In the rows, zero is written as 128.
One hidden turn or mirror swaps the rows below in pairs. Which row is each named row swapped with?
The rows were stretched afterwards, more along some directions than others.
boluk: [128 119 143 115 119 148 134 147 113  97 123 139 110 130  85  93 130  87]
mul: [147  88 158 137 131 150 117 147 118  93 130 150  89 142 101  96 109  87]
gugo: [117 110 135 129 126 137 131 157 111  75 128 146 121 167  88  90 151  96]
mazit: [128 134 130 136 121 126 146 126 109 127 134 140 134 150 112 121 142 113]
milil: [140 101 140  98 129 143 112 135 122 110 155 168  96 138 124  98 135 110]
Nur: [117 110 140 126 104 155 128 148 122  96 136 136  91 123  72  97 122  86]
suma: [130  96 144 140  95 148 137 132 133  74 126 132 109 153  99  97 133  95]
feb: [126 105 140 136 131 138 109 147 120 119 136 137 121 140 121 117 114  97]
Zave: [144  98 137 123 153 134 105 166 109  94 122 154  99 148 101 108 124  87]
fona: [115 114 129 120 128 125 124 131 141 109 163 138 108 143 105 128 133 105]
lafud: [115 116 135 110 140 125 123 143 127 116 143 147 114 124  84 109 133 101]
gifo: [113 129 132 136 136 137 130 151 125 122 150 142 107 131  71 129 133 109]
fifeg: [140  92 158 137 118 154 122 164 112  75 117 142  91 156  88  97 119  81]
vaba: [112  92 147 132  89 139 130 158 124  46 129 135  99 171  91  84 137  85]
Nin: [102 107 147 128  89 141 134 162 127  64 144 130 113 160  97 103 142  99]
lekim: [ 95 107 129 153 136 120 122 142 136 106 157 153  86 159  76 124 115  93]
fuge: [108 142 113 124 143 132 127 130 125 138 135 134 126 133 115 134 128 123]
tava: [123 105 137 132 143 125 120 135 129 121 152 175 109 146 102 122 131 124]
Fepen: [ 83 131 117 111 131 129 121 127 134 135 165 154 128 143 108 127 139 122]
Sifi: [109 104 132 126 131 135 117 136 122 106 155 155 114 183 121 109 132 101]
gepos: [142  97 146 135 128 137 128 144 115  92 136 157 111 156 113  94 129  93]
pir: [103 103 150 141 111 140 137 147 130  83 145 132  89 170  85 101 138  85]
keli: [101 116 133 119 120 138 134 126 118 130 146 147 110 146 121 114 131 122]
Sefa: [110 123 127 122 111 147 129 148 122  78 130 119  99 159  97 100 128  77]
sadig: [129 113 132 148 130 137 126 154 119  87 112 138  93 130  87 119 128 101]
Rut: [118 102 140 130 115 130 126 137 122 102 139 141  94 142 122 107 115 108]
Lisud: [116 111 150 134 140 131 124 146 111 102 136 148 130 160  88 100 141  96]
lis: [114 104 139 129 100 138 136 145 131  66 122 126  81 136  69  96 129  73]
kuzu: [128 108 150 120 109 136 125 133 118 117 140 146 125 149 141 105 128 102]
zunor: [107 118 125 127 167 116 116 147 129 131 157 168  99 140  91 139 127 129]
mazi: [130 123 120 121 125 145 126 147 122  96 118 132 116 134  91 114 144 111]
vubo: [129 124 128 100 103 147 128 148 107 102 127 129 122 148 119  92 134  80]
Pabuf: [115 112 135 129 109 139 136 121 135  99 142 133 111 162 126 107 121  94]
sog: [118 119 137 137 121 139 124 130 125 125 129 140 104 129 121 126 113 117]
fego: [113  91 139 117 129 132 111 139 139 103 155 160  94 130  97 107 131 116]
bipa: [ 87 110 137 137 107 124 148 128 140  92 168 150 103 161  77 101 132  91]
nafo: [102 113 130 118 122 129 132 141 133  88 157 153 111 161  73  99 144  90]
Fup: [ 99 125 133 131 127 135 131 138 134 130 151 144  97 124  93 129 139 125]
bigi: [ 81 109 128 134 139 137 119 147 135  98 161 132 108 161  97 119 133 104]
Gemat: [109 109 138 125 102 135 135 136 127  97 139 142 113 128  84  94 129  79]
Gizup: [ 96 130 118 125 132 127 124 158 121  91 138 125 113 142  94 115 134 103]
bib: [123 108 132 130 118 145 115 158 107 111 144 134  92 139  90 106 124 109]
papob: [ 85 132 119 121 119 119 137 139 140 107 153 154 101 142  83 128 135 105]
keba: [132  97 161 135  97 143 144 135 126  96 147 147  90 158  91  99 124  86]
luzu: [109 116 117 124 128 137 108 161 121  96 137 142  97 126  86 115 134 121]
Giz: [120 126 123 109 136 139 109 154 110 116 143 132 120 147 112 106 135  92]

Fup pairs with pir
sog pairs with Sefa
gugo pairs with fego
fuge pairs with Pabuf

One hidden turn or mirror swaps the rows below in pairs. Which row is each named row swapped with?
The rows were stretched afterwards, more along some directions than others.
Fefi: [127 118 102 151 121 138 127 102 108 142 145 100 157 142 173 130]
beg: [126 135 133 151 139 135 116 104  91 138 157  93 161 157 121 123]
nop: [123 133 125 159 143 141 130 109 107 130 147 109 171 159 147 109]
Ded: [ 80 137 116 116 104 169 119 146 109 130 123  96 142 133 101  95]
visop: [ 97 136 110 121 119 159 113 136 102 116 116  74 105 125 152 130]
meb: [121 139 112 128 104 164 120 126 113 122 131  79 149 162 154 145]
gapan: [121 115 128 134 139 128 131 144 124 121 124 116 128 112 136 117]
nenas: [124 163  97 117 144 137 147  91  94 158 151 105 126 143 111 105]
zire: [118 121 129 134 140 129 132 143 123 120 124 119 130 114 135 114]
laz: [125 159 111 111 137 143 134  93  84 159 159 100 136 145  97 106]
Rus: [ 91 123 106 148  95 172 123 124  95 143 125  64 164 143 134 115]
lofe: [123 138 136  90 108 149 119 116  94 138 112 102 124 142 100 144]
Fakab: [127 139 127  98 119 140 132 107 103 138 112 107 118 141 109 144]
Vike: [119 159  94 116 136 143 138  86  84 167 159 105 138 142 106  99]
dazoz: [ 87 129 103 127  80 168 107 112  98 148 118  59 160 143 124 119]
vum: [ 94 124 130  99  92 154 105 130 102 138 136  66 136 126  85 123]
livo: [134 113 116 144 120 130 125  96 111 138 151  92 162 142 156 137]
sopub: [125 132 141  92 111 139 125 113 105 137 104 104 126 129  93 144]
dis: [ 95 134 138 124 124 145 103 109  87 117 130  92 108 135 128 136]
kene: [126 142 140  92 109 145 127  96  97 135 106  92 138 145 103 152]
Zore: [105 118 136 129 126 140 108 122 104 118 120 107 127 136 146 131]
Vis: [120 162 100 107 146 145 136  94  77 161 158 110 135 147 101  99]
ferug: [118 165 101 112 133 150 137  88  81 156 152  93 135 148 105 105]
gidel: [121 115 125 140 145 128 126 141 117 128 134 118 135 115 139 112]
lif: [116 163  94 109 130 148 132  89  81 160 157  93 122 142 102 104]
bipe: [122 137 138  97 107 147 124 119 101 137 107  99 126 138  98 144]
tok: [121 133 102 139 112 166 119 125 102 130 142  88 154 168 167 136]
Tik: [ 99 118 123 106  99 150 106 132 102 135 144  73 131 126  95 121]
rubig: [130 129 125 120 123 128 125 130 131 122 126 107 129 117 134 133]
zamen: [ 89 126 101 139  92 181 117 120  85 149 126  64 162 147 120 109]
rifi: [114 135 132 104 115 143 111 121  85 148 131  92 124 134  94 133]
veg: [109 131 105 125 124 158 111 135  97 120 123  78 107 131 160 128]
Mese: [123 133 135  95 107 152 116 110  89 140 110  97 123 141 104 145]
nivap: [127 115 113 148 119 139 123 100 110 135 140  96 157 142 168 137]
Rik: [134 123 133 122 123 144 125 112 122 108 108  85 131 142 159 154]
tezo: [123 131  93 148 151 154 132 133 101 140 147 125 144 156 181 109]
rad: [125 132 112 137 115 162 124 130 108 123 138  95 151 165 173 140]
bel: [105 133  81 148 122 153 123 122 101 145 128 110 130 128 182 115]
duva: [119 163  97 113 143 146 138  92  78 161 158 109 132 147 104  96]
zag: [114 113 124 142 142 132 130 144 114 127 128 117 133 113 143 111]
ror: [126 120 102 145 118 137 123 101 105 143 146  99 153 142 168 131]
tade: [ 87 142  88 124 116 171 110 142  92 127 119  78  97 128 160 118]
doke: [128 139 144  91 110 140 126 103 101 135 107  99 131 142  98 150]
zap: [ 94 126  98 137  86 174 116 114  91 148 127  59 161 146 125 117]
zoli: [112 156 115 116 119 154 127  85  81 143 147  78 131 150  99 121]
Lazo: [ 88 128 122 106  99 153 112 140 107 136 134  77 129 118  93 114]

zoli pairs with rifi
zag pairs with livo
Zore pairs with nop

One hidden turn or mirror swaps the rows below in pairs. Which row is each named row swapped with?
The rows were stretched afterwards, more along some directions than others.
Veb: [138 161 134 140 118 138 126 147 120 137 141 134 112 109 124 116 119  91
 136]
radoz: [153 149 146 128 116 134 112 127 107 120 128 126 111 131 120 118 128 137
 130]
lil: [121 111 109 106 133 141 153 114 124 116 123 116 128 142 122 139 143 149
 121]
zod: [144 129 126 104 136 120 143 155 121 123 117 113 121 137 143 121 110 131
 123]
Muzud: [108 131 115 138 116 140 141 114 141 149 120 121 143 127 108 120 122 110
 140]
mel: [139 145 108 117 121 141 148 128 102 127 136 156 131 129 120 148 136 136
 156]
bobal: [129 163 146 146 120 139 128 141 124 142 132 134  99 120 123 116 116  93
 136]
nof: [124 148 143 121 126 114 151 150 137 135 110 119 123 120 139 129 125 121
 134]
rup: [140 142 165 119 116 146 127 115 126 119 114 121 103 144 124 133 123 129
 138]
gulav: [145 140 106 117 116 131 146 134  98 125 142 150 139 120 122 146 132 138
 151]
kof: [108 133 128 142 121 131 141 113 151 154 118 119 133 126 118 117 122 112
 140]
pokeb: [120 122 124 104 127 129 137 154 128 115 117 101 117 133 150 116 131 142
 113]
lib: [116 108 108 110 131 143 151 107 121 116 126 129 128 142 118 141 141 144
 122]
Ravo: [126 125 112 100 122 138 123 135 118 125 114 133 142 128 132 142 118 126
 123]
Kupe: [158 163 152 120 118 145 158 121 112 133 135 121 129 120 119 139 121 140
 172]
Limar: [134 128 110 119 127 120 138 148 121 134 119 151 139 100 116 128 140 128
 123]
gigop: [131 134 141 115 131 150 132 130 116 142 110 111 120 161 135 116 109 121
 132]
leta: [144 147 114 108 125 147 138 129 105 130 125 144 133 137 129 147 132 136
 160]
reb: [142 120 120  95 148 133 149 122 124 138 130 111 115 129 117 136 127 135
 125]
Baso: [132 135 143 118 104 129 150 119 141 125 122 107 114 117 127 129 126 120
 140]
Vem: [136 146 140 136 125 133 147 135 133 145 144 124 110 126 145 129 111 134
 149]
rapam: [153 164 152 128 139 132 137 137 131 141 134 117 107 118 124 107 126 122
 142]
tutup: [146 147 153 129 120 141 133 127 133 122 133 107  99 137 139 122 120 113
 154]
lag: [146 151 156 121 109 158 157 109 115 123 135 111 108 129 110 130 110 137
 167]
lelu: [143 148 141 122 129 116 143 133 140 137 125 119 113 129 140 128 127 147
 159]
bek: [151 152 141 120 127 150 130 103 125 146 113 127 135 126  93 131 115 116
 150]
Telif: [108 119 108 133 124 126 141 123 141 143 122 120 142 117 117 115 131 109
 120]
ges: [137 111 106 111 138 143 124 112 114 122 136 129 137 115 126 119 117 127
 111]
pela: [136 131 121 122 124 102 121 129 134 134 126 137 135 112 123 125 142 139
 125]
toti: [155 135 157 119 128 112 156 144 116 131 130 118 140 128 150 118 112 145
 148]
pugi: [136 128 111 118 122 118 153 149 123 127 128 147 139  95 130 130 140 134
 124]
Vivi: [120 100 104 107 127 133 148 119 116 116 129 123 131 138 120 136 142 147
 114]
zatef: [120 124 131 116 137 120 154 130 144 144 141 140 115 116 123 137 127 134
 137]
sol: [138 123 112 116 137 140 127 110 118 126 134 133 136 120 127 114 119 130
 107]
Mar: [137 157 112 130 113 146 141 120 106 130 142 155 134 128 120 140 131 127
 162]
Buv: [116 158 140 151 112 133 137 125 136 156 142 118 123 118 126 112 119 131
 146]
bigot: [118 111 116 101 138 141 145 117 126 112 115 115 119 142 128 143 142 144
 117]
neku: [150 109 135  96 137 121 147 146 106 131 100 113 122 145 118 128 117 134
 116]
Fur: [120 150 129 128 114 120 122 129 134 141 138 126 105  99 115 121 127  98
 116]
zet: [132 135 138 132 119 138 144 124 142 142 109 120 124 143 117 143 124 127
 163]
rakar: [115 123 110 132 122 139 139 113 143 149 120 111 142 124 110 121 121 112
 133]
faf: [125 157 133 142 120 140 128 145 122 138 138 136 108 118 120 116 119  92
 130]
fikev: [109 115 105 117 127 140 145 113 128 121 123 133 122 139 112 137 146 134
 116]
bodod: [136 132 153 114 110 139 143 141 121 123 100 118 139 154 133 120 118 133
 136]
zab: [139 104  97 104 136 146 134 110 112 124 134 131 140 120 127 128 114 131
 111]
Boga: [132 152 121 142 121 144 125 140 110 142 135 143 123 118 117 121 116  95
 133]
niba: [148 149 110 110 120 145 142 128 100 127 134 151 135 130 120 149 132 131
 157]
zumep: [140 146 116 123 120 123 140 142 118 136 118 156 139 104 114 124 139 126
 126]

kof pairs with bobal
faf pairs with Muzud
zumep pairs with sol
Mar pairs with fikev

